In the data rows, zero lies at 4.5, halfway between 4 and 5.
Here are some points, one per row:
[4 6 5 4 4 5 8 6 2 4 4 5 6 7 2 6 2 5 4 3 4 5 4 3 3 3 3 4 5 6 6 6 7 2 5 3 5
 2 5]
[5 4 5 5 1 5 6 3 4 7 4 5 3 4 6 4 7 3 7 5 3 4 2 6 6 5 5 4 5 5 4 6 4 6 3 2 2
 6 4]
[6 5 5 4 4 3 6 5 7 6 5 7 7 6 7 0 6 7 4 2 4 5 5 3 4 4 4 5 5 7 8 5 5 3 2 3 7
 5 4]
[4 5 3 6 6 8 1 5 4 6 6 5 4 5 4 4 8 7 6 3 7 2 6 4 4 5 5 8 4 8 5 3 8 5 5 8 6
 5 4]
[8 6 3 1 4 1 7 3 5 4 3 4 2 5 6 2 2 5 2 3 4 7 4 6 3 3 7 3 1 5 8 3 6 6 4 1 7
 3 4]
[4 5 5 6 4 6 4 6 7 7 4 5 8 5 3 7 5 4 4 4 6 3 2 4 9 9 6 4 5 7 3 5 8 2 5 7 5
 4 4]
[1 8 4 3 4 3 6 0 8 2 4 5 2 6 3 5 4 9 4 6 7 4 4 3 6 3 4 4 4 5 7 7 7 6 5 6 4
 4 5]
[3 6 5 4 6 3 8 1 5 5 3 6 6 2 5 6 4 6 1 6 7 5 5 4 3 2 8 7 5 6 2 3 3 5 5 2 5
 2 4]
[5 4 4 6 7 6 6 5 4 4 6 4 3 4 5 4 4 3 4 4 7 5 4 6 4 3 7 6 4 4 2 6 4 4 4 4 6
 5 3]
[7 4 4 7 4 3 5 3 2 5 5 6 0 5 6 3 8 4 3 6 6 6 3 4 9 4 6 4 0 4 6 5 1 3 6 4 6
 8 6]
[4 5 6 3 2 4 0 5 2 7 8 2 5 4 3 5 5 4 4 6 5 7 2 7 4 5 4 5 6 6 3 5 7 7 5 6 8
 5 4]
[4 2 4 5 5 7 6 8 6 4 6 3 6 5 7 4 4 6 5 4 3 6 5 5 6 3 4 3 7 4 4 4 7 3 5 7 3
 5 6]
[3 6 8 7 3 5 2 5 4 3 5 6 7 4 2 6 7 2 4 6 3 6 2 5 5 5 2 4 4 7 6 5 5 7 4 3 6
 1 7]
[6 5 4 5 3 5 6 8 6 6 7 5 4 6 8 4 2 4 2 5 6 7 4 4 6 3 6 4 4 5 3 5 4 3 3 4 6
 8 5]
[7 5 5 5 4 3 3 6 4 6 6 3 6 6 4 5 4 4 6 6 4 3 8 5 1 5 4 5 5 5 3 5 4 4 5 2 3
 2 4]
[4 3 6 4 6 5 2 3 3 5 5 6 5 3 4 4 1 4 6 4 5 3 5 5 8 3 2 2 1 4 4 5 7 2 4 2 5
 5 8]
[3 5 8 4 6 5 5 4 6 4 3 4 6 4 4 5 4 4 6 6 4 3 5 5 4 7 4 4 7 8 2 4 5 5 4 5 5
 1 3]
[2 7 0 6 6 3 7 7 4 5 4 4 5 7 5 6 5 4 7 5 2 3 7 3 3 4 5 6 4 3 4 5 7 4 6 3 6
 6 7]
[8 3 3 5 6 3 5 2 6 6 2 5 4 6 6 8 6 6 4 3 5 5 4 3 3 4 6 4 0 6 6 3 3 5 4 6 4
 4 7]
[3 6 4 4 5 5 3 6 5 4 3 5 4 5 2 5 5 3 8 3 5 5 3 1 6 3 4 3 4 2 2 4 7 4 4 3 5
 5 2]
[4 4 4 3 4 5 2 5 5 8 5 5 6 4 3 3 2 4 5 4 5 8 2 2 8 6 6 4 5 6 5 5 6 2 5 4 3
 5 4]
[5 1 6 7 3 5 2 8 4 0 5 6 4 5 4 4 3 3 5 5 5 6 5 7 5 4 5 2 6 3 5 5 7 4 7 1 5
 4 4]
[4 3 5 4 4 6 2 5 6 3 2 8 6 7 2 4 3 3 6 4 5 4 3 7 3 5 2 4 5 3 2 7 5 5 5 4 6
 5 3]
[6 7 1 4 6 3 3 8 3 3 8 6 5 5 6 2 0 8 3 5 6 7 6 2 5 2 7 3 5 2 7 2 6 6 6 2 4
 7 5]
[6 3 7 5 4 2 3 4 4 5 6 3 3 2 8 4 4 3 5 5 4 7 6 5 5 4 6 3 6 0 6 6 3 3 3 4 6
 4 5]
[7 3 4 3 3 6 5 4 3 5 5 3 5 6 5 2 6 5 3 7 0 3 6 6 4 4 4 9 4 5 6 5 3 6 5 7 2
 5 3]
[3 5 6 5 5 7 3 4 9 5 4 7 2 6 5 5 2 2 7 4 7 6 4 6 5 5 2 3 6 2 3 7 3 5 4 6 5
 4 4]
[6 5 2 3 5 2 3 4 2 4 4 2 3 5 5 1 7 4 5 5 1 1 6 5 5 5 6 4 4 4 6 3 4 6 2 4 3
 5 0]
[3 1 7 5 5 4 4 6 3 1 6 3 5 3 1 5 3 5 5 5 4 4 2 5 6 6 2 5 4 1 7 5 6 5 5 6 6
 7 7]
[5 5 2 5 3 3 5 2 2 3 8 4 2 4 8 5 5 2 7 3 9 4 7 7 5 2 7 1 4 7 5 7 4 4 5 7 4
 5 5]
[8 6 4 4 5 4 5 2 4 4 0 7 4 4 3 5 9 3 3 6 4 2 9 6 2 4 3 8 2 2 5 5 1 8 5 2 5
 3 6]
[4 1 3 6 6 3 6 4 3 4 5 4 1 2 3 2 6 7 4 5 6 2 7 2 4 2 6 5 0 3 7 4 5 6 5 6 5
 8 3]
[5 7 6 3 7 4 5 2 4 4 5 4 6 3 5 5 3 6 3 1 6 3 7 8 4 3 6 4 4 6 4 3 3 4 5 4 4
 6 3]
[5 6 4 4 4 5 7 4 3 4 4 6 1 4 3 5 5 5 5 4 9 5 3 2 5 5 4 3 3 7 4 6 3 3 2 6 4
 7 6]
[5 3 6 6 3 4 5 6 6 2 3 6 6 3 5 6 5 6 4 1 4 5 6 7 3 3 5 6 2 4 4 4 7 6 3 4 7
 3 4]
[5 2 5 3 5 5 6 4 9 7 8 1 3 6 6 7 7 5 3 5 3 5 3 6 3 5 1 3 6 6 4 4 2 3 3 3 4
 2 3]
[5 5 4 6 4 3 9 4 2 4 5 5 1 4 3 2 4 3 8 7 2 5 3 6 6 4 5 3 4 2 5 7 5 4 5 2 7
 3 5]
[4 4 4 3 4 8 4 6 7 5 3 2 8 5 5 6 5 5 4 5 4 3 1 0 6 8 2 5 7 7 4 7 5 4 3 7 0
 4 4]
[4 4 1 4 7 5 3 5 5 6 3 3 4 4 4 3 4 3 7 5 4 4 5 6 3 4 5 5 7 5 5 3 1 4 6 7 3
 5 4]
[4 4 4 5 4 6 2 6 4 7 2 3 4 4 4 6 8 6 3 6 2 5 3 2 3 4 2 5 5 4 3 3 0 6 5 4 4
 2 6]
[3 5 8 4 4 3 5 3 1 3 1 5 6 6 3 3 6 4 3 5 3 4 7 6 4 6 5 5 7 4 5 2 3 6 5 5 5
 4 2]
[3 3 4 5 7 8 7 0 2 2 1 4 5 3 5 6 4 6 4 5 6 1 3 3 2 5 1 6 4 4 4 5 0 3 5 9 2
 4 4]
[4 7 5 2 2 4 5 3 3 5 5 3 7 6 8 8 3 7 1 7 3 4 4 4 2 3 5 6 7 5 4 3 3 2 4 5 2
 5 3]
[3 4 6 6 5 3 7 2 7 5 3 2 6 4 4 8 4 4 6 7 2 2 5 6 0 6 4 3 6 4 5 3 5 6 3 7 3
 2 6]
[3 1 4 4 4 7 5 6 3 5 5 5 7 4 7 4 5 3 2 1 6 4 4 5 5 7 4 6 6 5 2 6 6 3 4 3 3
 6 9]
[4 6 1 5 5 4 2 7 6 1 5 6 1 3 5 5 5 3 8 4 6 4 7 5 6 7 5 5 4 4 5 3 2 5 4 5 4
 5 0]
[6 5 4 1 4 6 5 4 8 7 8 5 6 7 4 3 2 2 4 0 5 6 6 6 6 7 5 3 5 2 9 2 6 7 8 4 2
 2 6]
[4 5 4 5 6 4 2 6 4 7 4 1 7 4 4 3 5 3 5 6 1 7 3 1 6 5 4 6 8 6 4 3 5 5 6 8 6
 9 7]
[4 5 5 4 5 1 5 5 5 3 6 5 4 3 3 6 2 6 5 5 3 5 5 1 4 4 6 3 5 2 2 3 4 3 2 4 5
 3 6]
Along one direction, these points spread out more than along any other. For each point below, how far along it does it lie, from 0 to 99? 50 is the average, and the first point above lies past it. One standard deviation of the points above along it is 16.
[1 8 4 3 4 3 6 0 8 2 4 5 2 6 3 5 4 9 4 6 7 4 4 3 6 3 4 4 4 5 7 7 7 6 5 6 4
 4 5] 44
[3 5 8 4 4 3 5 3 1 3 1 5 6 6 3 3 6 4 3 5 3 4 7 6 4 6 5 5 7 4 5 2 3 6 5 5 5
 4 2] 52
[5 3 6 6 3 4 5 6 6 2 3 6 6 3 5 6 5 6 4 1 4 5 6 7 3 3 5 6 2 4 4 4 7 6 3 4 7
 3 4] 44
[4 3 5 4 4 6 2 5 6 3 2 8 6 7 2 4 3 3 6 4 5 4 3 7 3 5 2 4 5 3 2 7 5 5 5 4 6
 5 3] 63
[4 4 1 4 7 5 3 5 5 6 3 3 4 4 4 3 4 3 7 5 4 4 5 6 3 4 5 5 7 5 5 3 1 4 6 7 3
 5 4] 55
[3 1 4 4 4 7 5 6 3 5 5 5 7 4 7 4 5 3 2 1 6 4 4 5 5 7 4 6 6 5 2 6 6 3 4 3 3
 6 9] 65
[4 4 4 5 4 6 2 6 4 7 2 3 4 4 4 6 8 6 3 6 2 5 3 2 3 4 2 5 5 4 3 3 0 6 5 4 4
 2 6] 66
[4 5 6 3 2 4 0 5 2 7 8 2 5 4 3 5 5 4 4 6 5 7 2 7 4 5 4 5 6 6 3 5 7 7 5 6 8
 5 4] 62
[3 5 6 5 5 7 3 4 9 5 4 7 2 6 5 5 2 2 7 4 7 6 4 6 5 5 2 3 6 2 3 7 3 5 4 6 5
 4 4] 60
